Each path below is one point turned by a fixed rotation once a step. After each direction that follows a path, write how fast that rotation turns it, in degrees per step (0 if it stays still).
Each turn is a multiple of 5 degrees from 10 to 175, or 0.
Each row of a path follows its step; steps can be skipped.
path 1
step 1: [  2  -5  41   2   2  26  -2  14  -2   0  18 -11   0  -1   2  19   6  -4
   2  16  17 -36 -37  16  -1 -24  -2   4 -21  26  19  -3  -7   4   3  45
 -18 -16  22  21  14  -1  31 -20 -14 -10  15  -1   9  33  -8  -7 -10]
step 4: [-11 -18  45  17  -5  15  -5  18  -5  15  12 -21  11  12 -19   8  -2 -20
 -22 -15  10  25 -20 -13   6 -11 -22  -7 -26  -7  -7  -3  -7  37  31   8
  20 -33   7  -4  13  -8   1   7   1   2 -27 -22 -16  17 -25  -9  20]
step 5: [-15 -40  18  -6  11 -11   6 -12  11 -28  14 -13 -13  10  30  13  20   7
  27  -7   6 -20 -31 -14 -28  10 -17   5 -20  -5  -8   8  -5   4   4  22
 -18   1  11   4   7 -36  -3  13 -34 -12  22 -17   0   8 -23  19 -24]
step 6: [ 33  -9 -18 -13  -2  48  -8   4  -8   2 -17  -5 -13   9  18  20  16   2
 -19   8   8 -25  -8 -14 -13   9   7 -29  -8 -14  26  -1  25  18   5  12
  14  21   7 -20  27  -1 -13  -8 -33  15  -5  30  15  31  14  -5 -12]
step 7: [ -6  31  15 -11 -10  31   1  14  15   0 -11 -16   9  15  -5 -12  -7 -30
  -7   3  -5  12  -9  20  18 -25 -33   6 -33  17 -20   7 -11   6  21  28
  -4  13  37   9  24  10  10   2   3 -16  12   6  20  31  27  10   9]
step 9: [ 43 -19   4 -16 -24  19   3 -10   8 -33  14 -11 -12  29  15   8   9  21
   3 -57  14  -9   7  11  -8   1  -8   0 -26 -27   7  -3   8  -6  27   7
 -12 -11 -16 -17   3  -9 -19   3 -17   1  -6 -22 -16  15 -11  15  12]
step 12: [ 24  11   7  14 -35  20 -16   3 -16 -27  -4  15  -7  27 -19  23  20   6
 -30   0 -10 -20 -25  24  -7   1  32  19 -19 -12   5  34  -3  -6   3  33
   9   9  13  11  21 -16 -13  -5 -21  12  -2  22  11  12   0   3  -1]
step 13: [ 11   4  22  -2  -5   8   6  23  25 -12   8 -25   3  29   3  -3 -12 -18
 -26 -10  14   7 -14   6  21 -10  -9 -19 -49 -24  22   1  15   5   3  -1
 -30 -23  13  -2  30  17  16   0   0 -28 -15 -20  -1  21  -8  -8  28]
step 16: [ -9  -5  32   2  -5  26   7   1  12  24  -2 -14   8  33 -16  12   7   6
 -11  23 -13 -25 -12   8   1  -8 -17 -22 -41  -4 -12  13 -30   5  19  27
  -5   4  22  -8  27 -52  13  -9  -9  -4   1  -2   6  12  16  18  -9]
Speeds:
[  4  -6   6  -4  -2   0   2   2   3  -5   7  -3   3   0   0   0   4  10
   3   3   1  -6   1  -3   1   1  12   1 -10  -4   0   4 -10  -3  -5  -1
   7  -3   5  10  -2  -1   0  -6   2   6  -3  -7   0  -4  -1   1  -5]	100
[  4   5  -1   6   2   1   9  -1  -3   3  -3   0   5   2   3   7   1   1
   9  -4   1   3  -6  -4  -1   3   2   9   4  -2  -5   4   0   1  -1   9
  -5   4   0   0   3   3   5  -9   2  -4 -10   1   2  -5   0  14  -1]	160
[  3   3  -3   5   7   2   7   2  -2   4   0   1   2   6   3  -4  -2   2
   4  -5  12  -3   5  -6  -6  -4  -2   1  -1   3   5  -9   2  -1  -1   0
   1  -2   0   4 -10  -2  -1  -3 -11  -4   3  -1   8   3 -12  -6  -4]	80
[ 12  -6 -15   3   2   1  -1   1   8   1   8  -6   0   1   6  -2   2  -3
   4  -4  -2   0  -2   3   3  -1  -3  -4   1   2   3  -4  -3   3  -4  -7
  -2   3   8  -2   6   6   6   4  -2   3  -1   6   2  -9   1  -1  -2]	95
[-5 -7 -8 -5 -1  3 -3 -5  1 -2  2  5  6  2 -1  3  8 -5 -4 10  6 -1  0 -1
 -2 -1  3 -4  4 -5  0  2 -6  2  1  7 -2  8 -5 12  4  2  3  5  2 -8 -2  6
  7  7 -3 -2  0]	65
[ -5  -6  -5   2  -9  -4   0  -1  -8  -3  -1   0  -2   4   9  -9   1  -1
   6   0   0   0  -1 -10  -2   9   0   9  -1  -3   6   8   1   6   2  -3
  -2  -1  -2   0  -3  -3   5   0   1   3  11   1   3  -4   6  -3   4]	120
[  1   4  -3  -6   3   1   0   6  -3   0  -6   8   0   3   1   9  -2  -2
  -5  -4   2  -6 -16  -3   3   7  -1   3   4  -1  -1  -6  -4   2  -9  -1
   2  -2  -1   2   0   3   5  -1   2   3   1  -6  -6  -1   2 -12  -6]	160
path 2
step 0: [  3  38  22 -21  22  16  12  22   3  21  -1  -6  26  21 -11 -39  -5 -17
   1   3  -5  14  -3  16  -4 -16 -11 -18   1 -25 -13 -13   4  28  -2  20
  -9   3  13  -3  -8  22   5   1   7 -11  14 -25 -21 -12  21 -10   2]
step 1: [-24   6  21   4  41  10  25 -18   5  -1   5  -1   6 -22   2 -19 -27 -27
  25 -16  -7  11  23   8 -16  11   7   7   3   4   0  -4   7   2  11   5
  28  14  -4  25  -5  30 -15  -1  18 -21   1 -22   5   7  -5   2 -31]
step 2: [-17 -14   0 -22   1  20  12   3  15  32   1  -8 -13  14 -10 -13  38 -12
  16  -8 -18  25  15  -4   0   8  -5  13  -5  20 -15  17  18 -11  -3  10
   3   8   0  16  10  22  -5  13  26  22   5 -17 -26  11 -37  22  -4]
step 3: [ -5  15  14   3  30  -1  15  14  -9  15  17   0  24  48  -9 -17  17 -17
   2  22   1   9  -4 -13  20  23 -15  -8   0  30  -5  -4 -12  20 -29  18
  -9 -29  -2  -2   2  29 -18   5   3  -9  15 -11 -16   1   1 -12  -7]
step 4: [-18 -18   4  -6  13  15  21  14   1 -17   6   4  12 -31  -9 -21  -3 -11
 -13  -1  11  10  -6   3  13  43 -27 -21  -1 -11  21  -6   5  20  -7  15
  14  18   8  27   7  26 -28  -7  17 -10   3 -37   4   7   5 -18  -1]
step 9: [-22   5  22  -3  24   1  13  12  -8  23 -10 -24   2  27 -22  -4  -8  -4
  17  -4 -13  41   4   0  -8  34 -10   0   1   1   6 -18  -1  29   6  15
   3  -4  23  24  21  15 -21  13  20 -11 -10 -22  24   0   2  16   3]
step 11: [-13  11  12  -7  18  16  16  -7  -1   8  16   1  -6  14  13 -19  20 -20
 -29   7   3   7  -4 -23  30   1  -4  -2   5  25   9  31 -14  23 -11  43
   3  37   8  -2  -2  11  12 -12  16  10   0 -29 -19  11  -8  -5 -13]
step 12: [ -3   2  17   3  10 -12  19  14  -8  22  -2   6  13  18  -5 -18  17 -20
  -3 -13  31   3   7  15  -5  27 -18 -28  -7   3 -15 -13 -19  -2  15  34
  17   5   5  17  -2  19 -18  12 -13   1 -17 -42  12  22  13  19   3]
step 16: [-22  -4 -19 -14  11  -6   6  26  -2   8 -15  -9   9  14 -10   0  16 -33
  21  -3   9   6  22   9  14  19   6 -16  20   7  13   5 -25  19 -16  36
  -8  17  13  13  -7  10 -10   6  38 -15  -3   5 -28  15 -10 -18 -14]
Speeds:
[ -1   4   1  -1   0  -5   5  -4  -2   4  -8  -7   2  -2   2   7   1   2
   4  -4 -14  -2   4   4  -6  -6  -8  -6  -3  -3   3   4   2   1  -4   0
   4  -2  -7   4  -1  -8  -8  -9   5   0  -2  -3   7   3   1   1  -2]	90
[  2 -10   2   2   5   2   1 -10  -4  -4   5   4  -6  -3   7   0   6   8
   6  -6  -3   3  -2  -1   0   6  -3  -3   3  -5 -10   5   8  -2  -3   6
   2  -3   7  -1  -1  -4  -2  -2  -6  -2   2  -1  -2  -6   4  -7  -4]	160
[-2  0 -2  5  1 -2  0  1 -3 -3 -5  7  1  5 -5  4  4 -1 -2 -8 -5  6 -5 -5
  0  1  5  0  8 10 -1 -2 -8  3  4  4  0 14  1  1  2 -9 -8  1 -5  2 -8 -2
  0  1  6 -1  5]	10
[  9   3  -3   5   5  -6   3   9   0 -11  -3  -3   5   5  -1  -4  -5  -1
   6  -3  -5  -5   3   0   0   0  -3  -4   4   1   1   2   4   6  -1   1
  -1  -4   1   1  -3  -1   0   7   4  -2   3   2  -6  -9  -3  -7  13]	110
[ -7  -1  -4   1   3   0   0  -4  -1   1  -8   3  -3   4   0  -2  -9  -7
  -4   6  -6  -5  -2   2  -3  -2   3  -1   1   4 -10  -5  -9  -2 -11  -3
  -1  -3   1  -3 -11   1  -1  -5  -8   1   7  -2  -4  -7  -3   0  -1]	145
[ 3 -1  7 -3  3  2 -2 -8 16 -2 -6 -1 -1  5  7  0  2 -6  3 -4  7 -1  0 -3
 -4  0  6  8  1  3 -2  1  1  8 -1 -1 11  2 -4  4 -6 -8  4  0  6  6  1  4
 -1  1 -1 -1 -1]	80
